(in the rows, 128 means zero)
Named moves come first, each a turn or a mirror and shown by rows before and after it. Which of them, in which order, take the first row of each pair that follows to the second? Write the first one first, as in the answered first pair.
C:
[109 113 166 122 113 138 160 122 106 106 140 120 110 128 121 125 140 129
 129 112 126 148 124 156 141] |-> [120 120 166 128 118 138 150 123  97 107 140  93 119 126 123 114 128 127
 138 126 141 140 125 152 146]
[140 165 152 148 168 130 124 133 134 122 146 109 128 108 173 145  95  64
 163 175 163 127 137 114 111] |-> [120 148 154 126 164 132 145 116 147 128 134 180  96 121 184 173 120  68
 134 127 119 135 127 139  90]
[120 151 152 146 103 145 139 111  73 123 109 116  97 153 118 139 167 143
 135 134 122 113 126 153 111] |-> [126 152 147 156 101 146 134 117  66 129 114 104 100 153 124 132 169 145
 144 139 132 111 126 142 117]
[149 174 109 100 151 140 139 149  92 151 105  85 133 141 121 125  92 136
 113  91 129 132 117  96 157] |-> [143 160 112  88 154 145 146 136  92 150 100 110 119 144 123 142 103 129
 100  65 111 135 111 103 149]
F:
[172 110 115 125 133 129 141 155 145 104 188 130 114 128 118  63 113 105
 148 144 123 132 162 125 128] |-> [138 151 128  65 162 163 128 115 120 101 137 159 122 107 159 110 113 107
 142  89 114 136 142 158 140]
[104  88 138 144 138 110 152 130 186 151 151 166 115 133  91 116 132 147
  98 122  78 120 131 100 107] |-> [ 85 102 146 115 148 124 144 112 173 153 130 181 120 121 107 135 129 138
  92  91  69 124 119 117 108]
[136 147 136 137 131 143 139 125  86 124 118 104 108 135 122 137 162 136
 129 136 106 112 130 128 133] |-> [138 149 139 143 122 138 144 129  83 130 123 103 110 139 116 140 169 135
 137 143 111 113 129 129 135]
B:
[129 140 119 118 123 129 124 124 129 132 122 116 141 120 132 130 125 124
 127 125 144 134 126 128 139] |-> [132 138 127 120 127 125 129 131 120 128 125 103 138 124 127 119 126 127
 134 132 140 130 134 124 135]
[153 155 133 138 134 126 111 139 148 129 114 157 103 124 129 113 126 101
  92 112 124 102 124 125 130] |-> [160 153 132 156 125 123 119 144 138 129 118 140  97 133 112 102 132 105
  98 129 126  99 123 120 130]
[119 119 143 123 118 140 105 169 129 173 137 104 168  85 114  88  85 138
 166 152 226 102 100  71 127] |-> [111 129 138 105 122 148  97 156 144 177 126 116 164  84 135  96  77 131
 164 139 226 107  98  72 132]
[124 104 133 130  92  87 139 141 138 109 134 126 131 148 102 109 133 145
 155 139 137 125 160 104 138] |-> [112 121 129 100 108  97 127 128 169 112 117 157 151 120 134 131 110 125
 143  99 138 127 156 116 142]
L:
[142  93 104 199 110 135 152 146 102 122 149 115 108 157  80 132 180 132
 120 152 138 145 143 160 121] |-> [145 113 100 198 117 138 132 142  81 118 139  78 131 133  87 128 170 127
 140 166 175 147 147 154 139]
[133 138 145 133 147 143 127 128 118 148 136 176 119 114 106 199 140 138
  82 102 105 152 171 152  81] |-> [139 140 151 155 141 134 131 132 104 149 137 162 117 114 101 195 154 143
  90 124 104 150 168 148  80]
[149 111 121 126 122 100  68 146 121 126 173 137 114 135 129 106 113 109
 136 153 134 133 168 113 113] |-> [145 116 123 118 122 100  62 148 124 125 172 135 111 137 135 110 113 109
 134 147 137 134 170 114 112]
[158 130 122 142 125 136 161 154  67 117 132  92 100 182 107 112 163 130
 132 156 128 132 147 126 112] |-> [157 153 121 123 132 151 137 145  59 108 118  64 127 167 127 113 145 119
 145 162 155 134 150 123 127]
Now pairs of rows:
Each pair is 2 to 3 moves apart.
[132  86 140 156 101 108 134 135 129 142 127 158 101 171 111 140 157 141
 138 133  89 123 122 154 112] |-> [152 101 132 166  98  96 107 145 141 141 141 114 142 152 110 107 125 134
 155 170 138 123 128 128 130] | B then F then C
[ 90  86 100 132 128  80  81 129 160 104 133 147 142 159 122 135  94 158
  95 102 139 178 126 107 134] |-> [ 99 103 102 134 132  87  67 130 146  96 129 123 156 144 126 123  88 161
 106 119 162 176 132  98 146] | F then C
[145  91 126 152 116 121 150 150 165 134 149 143 115 146  99 112 149 134
 122 135 118 131 144 123 107] |-> [109 138 142  96 145 153 129 110 139 131 101 159 139 126 139 153 136 130
 119  88 117 138 122 156 114] | C then F
[105 140 145  93 127 127 148 121 113 155  95 163  97 154 142 172 152 151
 104  96  84 168 117 153 114] |-> [153 108 131 157 106  92 158 169 131 159 147 110 110 183  94 111 152 156
 119 171 114 154 141 103 117] | F then C
[142  54 116 132 126 113 151 146 158 154 155 169  84 158 100 115 153 142
 125 144 109 112 141 147 108] |-> [129  91 107  75 148 127  95 116 202 155 131 176 136 112 152 124 101 112
 127 114 139 125 131 151 124] | C then B
[116 114 130 120 123 132 145 116 133 149  97 163 116 148 129 138 127 127
 101 101  97 150 108 135 111] |-> [124 122 114 115 123 125 116 129 169 150 112 151 149 134 139 123  91 119
 112 111 123 153 119 114 123] | F then C then B
[144 182 133 129 127 155  85 123 101 111  99  61 177 112 138 111  96 106
 143 149 172 130 101 137 172] |-> [153 152 148 169 108 157 133 139  48 108 102  61 124 146  98 126 161 140
 137 169 138 118 102 146 145] | C then B then L
